In the rows, zero is written as 128.
Each named move below is a turn or a mirror, shown by a few rows before and after it. Which moves, in which order, take the first row of each later pair to the second? The first pair is answered.
K (before -> after):
[ 94 127  94 125 160 142 135 138 144 137 115  81 118  96] -> [100 152  79 131 145 124 153 154 146 120 122  88 130 128]
[153 136 148 140 125 144 114 122 113 126 134 141 109 114] -> [151 148 136 143 115 135 126 130 116 113 141 144 114 133]
[162 125 152 115 141 161 130 143 117 104 120 157 101  95] -> [166 146 134 125 123 145 148 159 122  88 126 163 111 130]
N (before -> after):
[ 90 126 136 172  72  82 112 115 106 172 134 150 139 185] -> [ 69 132 103 154  73  78 147 148 117 160 131 124 147 175]
[113 115 129 149 113 114 134 124 129 142 130 127 140 135] -> [110 122 118 141 114 115 151 137 132 131 129 119 138 131]
[120 104 143 158 126 114  80 114 124 160 137 128 157 132] -> [ 93 109 111 150 126 103 111 138 133 155 132 100 168 128]
[163 131 171 120 156 159 116 119 117 108 126 135  95 115] -> [147 111 170 137 159 143  95  94 117 140 127 124 109 131]
X (before -> after):
[148 157 139 133 101 127 144 131 121  99 132 153 130 161] -> [128 138 138 139  80 116 156 141 113 118 131 130 142 156]
[136 174 121 105 168 149 115 126 142  97 124 135 100 130] -> [143 171 128 104 124 150 150 155 122  86 125 134 101 122]
[101 144 104  81 147 146 169 165 134 107 114  97 114  77] -> [ 90 137 101  85 150 141 165 159 135 120 112  90 117  74]
[137 132 125  92 207 156  83  98 154 137 130 129 108  98] -> [173 158 141  81 170 171 116 131 137  93 129 157  95  98]
A (before -> after):
[114 145 126 118 202 150  63  83 134 137 134 136 101 114] -> [ 88 156  93 127 198 123  73  92 149 142 136 117 119 143]
[129 121 140 140 142 117 102 107 126 148 133 132 129 151] -> [116 127 122 144 138 108 114 120 129 146 132 120 140 158]
[176 167 121 119 120  98 139 149 148  96 134 160 125 175] -> [172 165 119 113 113  99 150 159 145  91 130 155 125 169]
[151 131 107 143 135 139  62 146 138 141 107 187  83 136] -> [139 137  89 152 141 119  67 143 147 145 110 177  95 157]
J (before -> after):
[121 181  87 131 158 104 132 131 154  99 143 140 143 182] -> [137 188  96 112 146 122 155 153 145  78 138 144 131 161]
[ 92 143  71 107 140 116 177 179 142 122 121  71 144 113] -> [ 83 134  67 118 152 105 164 163 149 133 123  68 151 123]
[136 141 143 121 111 133 143 174 119 109 129 135 136 141] -> [123 127 143 105 147 148 138 168 124 113 125 117 128 102]
[ 96 122 121 108 111 111 167 152 136 119 128 102 121 111] -> [ 85 115 118 109 131 108 150 140 140 132 125  94 125 110]
Then:
Each pair is two moves apart.
[ 80  90 101 134 147 122 136 104 117 153 102  96 131 137] -> [ 96 107 100 111 137 143 175 140 109 121 100  94 118 110]  A then N
[ 84  93 104 133 137 105 127 113 132 155 121  68 147 131] -> [103 130  89 112 191 119 120 108 155 118 121  90 138 129]  X then N
[123 132  96 108 145 114 121 129 156 116 143  83 138 152] -> [150 147 109  97 151 130 119 129 151  93 145 107 123 148]  X then N
[124 127 122 119 151 124 106  99 129 143 129 110 135 129] -> [112 136 109 125 142 114 120 113 133 135 130 104 143 143]  A then K
[148 119 162 156 108 112  91  89 123 156 140 158 147 157] -> [ 93 125  96 143 109  90 144 141 142 148 131  93 171 149]  N then N
[138 152 118 107 155 142 146 143 143 103 144 143 121 118] -> [121 142 105 111 175 132 133 130 151 122 145 129 128 117]  J then A
[142 113 151 113 140 144 104 111 137 126 122 143 112 109] -> [144 118 151 135 120 123 103 108 135 130 134 156 127 149]  J then J
[152 144 166 150 108  91 120 150  97 133 139 197 123 122] -> [148 134 165 144  98  97 134 165  87 131 137 183 121 102]  N then J
[139 150 101  97 157 141 136 154 144  92 123 107 114  90] -> [164 137 136 106 109 151 145 163 117  94 122 127 101  87]  N then X
[151 122 149 138  64 132 175 150 108 121 116 132 139 124] -> [143  85 168 137  86 145 147 123 104 151 112 121 129  98]  K then N
[138 120 160 121 129 149 118 120 117 125 122 128 111  97] -> [153 131 163 126 128 146 112 115 122 115 126 146 112 114]  A then X
[104 127 131 133 145 113 175 170 170 116 102 115 103  82] -> [115 117 151 134 125 122 177 171 156 118 102 123  96  75]  N then X
[159 145 145 114 133 152 123 125 124 111 132 138 122 117] -> [152 126 157 126 104 147 127 122 112 132 134 134 128 120]  X then N
[136 112 140  76 146 189 175 157 110 100 115 106  81   6] -> [ 92 188  43 150 129  59 171 150 158 100 150 115 170 202]  J then K
[111 142  81 128 166 131 119 117 148 133 133 110 144 123] -> [116 154  82 132 161 125 121 117 154 125 133 123 148 138]  N then J
[163 150 142 121 137 121  85 116 150 110 131 188 112 161] -> [160 148 139 129 117 111  92 120 144 116 134 185 115 174]  N then X
[153 175 102 117 141 117 142 147 159  88 134 138 129 159] -> [133  98 147 105 153 159 119 125 135 141 114 101 106  73]  X then K
[148 161 130 103 132 149 138 145 144  89 134 143 115 136] -> [151 138 149 105  98 154 148 151 121 100 126 139 110 119]  X then A
[ 95  99 133 153  94  85 120  94 126 161 127 129 147 178] -> [ 69  96 101 132 112  94 146 121 131 155 118  91 150 149]  K then N
[198 132 172 127  87 155 125 125 106  98 123 183 105 141] -> [179 128 157 118 173 164  76  79 139 121 118 171 102 121]  J then A
[111 119 101 110 157 139 147 157 140 121 112  97 135 111] -> [105 123  93 122 157 120 138 148 151 130 116  95 147 137]  K then J
[139 117 158 123 117 163 137 163 112  88 124 106 130  99] -> [155 148 155 132 113 145 137 157 121  68 135 134 136 140]  A then K
[132 137 126 117 135 104  80  86 120 147 117 148 130 146] -> [140 155 117 120  98  94 107 115 112 127 123 157 137 168]  J then A
[ 98 116  72 105 171 128 119 136 141 117 111  98 141 114] -> [123 138  78  91 163 142 133 152 137  87 111 120 129 112]  N then K
[118  91 156 189 119  84  94  90 127 172 133 126 120 166] -> [101 121 107 168 182  79  94  94 162 148 132 114 128 167]  N then X
[126 109 160 154  94 139 169 163 105 118 114 130 127  92] -> [102  93 145 145 160 148 128 128 127 143 107 110 125  68]  J then X
[136 122 136 143  79 124 150 148 101 128 131 125 133 137] -> [142 110 150 120 110 153 139 139 104 128 121 122 114  90]  A then J
[113  73 141 156  56 142 163 167  93 158 119 107 119 102] -> [ 91  59 133 160  95 140 131 142 107 186 118  87 124  96]  J then J
[149  97 166 158  34 101 140 132  93 163 123 130 142 159] -> [163  87 188 129  47 136 144 145  81 150 111 127 119 106]  J then N
[113  87 168 146  86 130 118 121 112 178 134 127 130 118] -> [ 78  92 127 139 129 113 117 122 137 183 132  96 143 118]  X then N
[116 111 116 156 142 127 105 110 110 134 128 137 127 121] -> [109 122  94 143 144 124 135 138 116 114 124 122 129 111]  N then N
[ 64 116 145  92 148 131  84 117 146 162  92 102 145  77] -> [ 70 178  99 112 117  82 116 146 164 124 107 121 176 164]  K then X
[110 104 130 121 137 145 113 115 125 142 123 114 118  97] -> [126 123 132 150  91 115 125 120 115 137 139 138 134 153]  J then J
[ 92 118 113 127 171 132 102  78  80 179 109  90 156 117] -> [171 182 134 101 174 167 116  96  80 100 117 159 124 121]  X then X
[164 152 125 130 172 136  87  67 118 139 155 141 142 125] -> [176 182 104 125 155 125 114  94 121 108 158 146 147 149]  A then X
[131 146 108 142 102 130 137 121 112 137 122 151 144 189] -> [119 138 104 145 113 125 129 113 115 148 120 144 150 190]  X then X
[121 143  75 153 106 110 176 134 159 132 126 116 133 134] -> [127 108 110 134 111 148 165 128 143 147 115 106 104  66]  A then K
[122 161  99 111 134 116 118 120 144 119 149 118 144 159] -> [140 152 127  90 154 150 103 108 137 114 148 129 123 120]  K then X
[140 134 145 159 144 122 100 110 120 151 132 147 135 145] -> [157 151 147 151 119 131 130 138 112 123 131 157 128 145]  K then J
[172 151 122  86 143 169 140 162 112 112 110 162 146 109] -> [170 133 143 109 159 158  88 111 116 146 115 179 152 132]  A then N
[117 146  90 110 151 135 163 161 134 115 118  98 121 103] -> [ 97 131  89 125 171 117 128 129 141 151 119  89 135 119]  K then J
[175 155 108 112 123 108 142 138 136  66 163 184 109 150] -> [142 108 102  84 124 137 171 171 124  86 142 126  96  67]  X then J
[ 89 107 147 124 151 126 122 120 133 153 126  85 133 108] -> [116 163 127 119 120 115 163 165 135  97 138 112 140 147]  K then N
[141 145 101 138 149 116 130 120 146 125 126 134 117 157] -> [127 115 112 125 163 134 122 117 136 144 116 115 105 109]  A then K
[150  97 115 106 146 156 131 102 130 122 106 114 124 102] -> [157  97 127 113 145 158 125  95 129 127 107 125 121 106]  X then N
[131 133 117 133  75 109 166 158 118 112 133 128 128 144] -> [119  85 146 122 132 139 112 112 123 155 122 112 107  85]  K then X
[109 135 125 133  79 132 161 141 111 128 105 115 132 123] -> [ 92 109 129 132 124 140 126 106 117 157 101 102 127 102]  K then X
[133  87 125 120 120 157 132 115 114 149 112 112 131  73] -> [156 127 114 124  73 143 173 150 113 104 119 136 137 117]  K then A
[104 202 102 113  91 114 150 147 147  91 141 146 152 156] -> [112 143 157  87 144 176 100 103 133 126 124 141 107  58]  K then X
[132 132 142 129 171 142  72  67 144 154 131 162 130 125] -> [111 135 117 156 131  97  93  85 144 168 140 148 162 176]  J then N
[137 111 176 131  96 133  92 102 137 152 129 160 106 106] -> [ 78 100 125 132 100 102 116 130 150 167 125 101 135 110]  N then N
[ 95 118 110 109 122 143 173 155 131 121 118  85 129  80] -> [ 94 108 118 114 173 151 126 109 144 143 122  95 121  72]  N then J
[130 137  97 135 134 100 126 134 158 124 117 120 137 160] -> [128 136 100 132 111 103 147 154 147 119 114 117 134 152]  J then X
[127  60 167 132 114 127  78  83  91 176 148 123 142  77] -> [162 147 124  99  59 129 176 178  91  73 153 142 141  99]  K then J
[114 106 151 139  78 111 166 167 123 122 113 113 141 119] -> [135  95 186 139  84 128 138 140 113 134 112 133 126 106]  A then N
[145 153 120 146 108 112 118 110 129 121 135 151 136 180] -> [139 149 119 143  82 110 142 134 119 117 131 141 137 172]  X then A
[143 140 129 119  76 133 142 162 108  89 147 152 126 136] -> [140 115 152 146  76 116  98 120 104 129 152 160 133 153]  N then N
[133 121 158 115 173 120 105  89 136 186 133 156 152 161] -> [128 129 148 129 125  95 137 115 129 182 137 155 166 192]  J then N
[132 105 151 132  97 132 132 115 100 144 109 138 136 130] -> [128 122 132 140  98 113 137 116 112 142 115 138 153 161]  X then K
[143 105 138 131 110 101 101 161  93 167 117 111 112 149] -> [158 106 149 124 106 117 100 161  89 156 116 123 101 141]  J then A
[175 132 169 115 113 133 163  94  98 132 138 175 104  73] -> [137  96 160 120 123 125 160  88  97 170 129 134 110  50]  X then J
[106 100 135 154  92 128 141 120 105 181 113  87 129 103] -> [105 102 129 143  96 134 150 131 109 172 111  82 125  90]  A then N
[160 131 125 118 101 102 138 151 145  82 139 143 145 175] -> [156 117 129  82 128 140 146 164 144  76 122 121 120 106]  A then J
[125 109 156 132 103 132  99 111 118 146 120 115 123 115] -> [104 115 124 122 105 124 123 142 124 142 115  87 131 110]  N then N
[ 72 101  75 123 133 130 113 133 140 165 102 100 185 163] -> [ 83 130  60 108 160 139 119 141 153 139 104 106 178 164]  X then A
[152 130 177 100 103 140 135 139 114 123 139 174 116 126] -> [137 109 173  87 117 151 135 141 116 136 133 151 107  91]  J then X
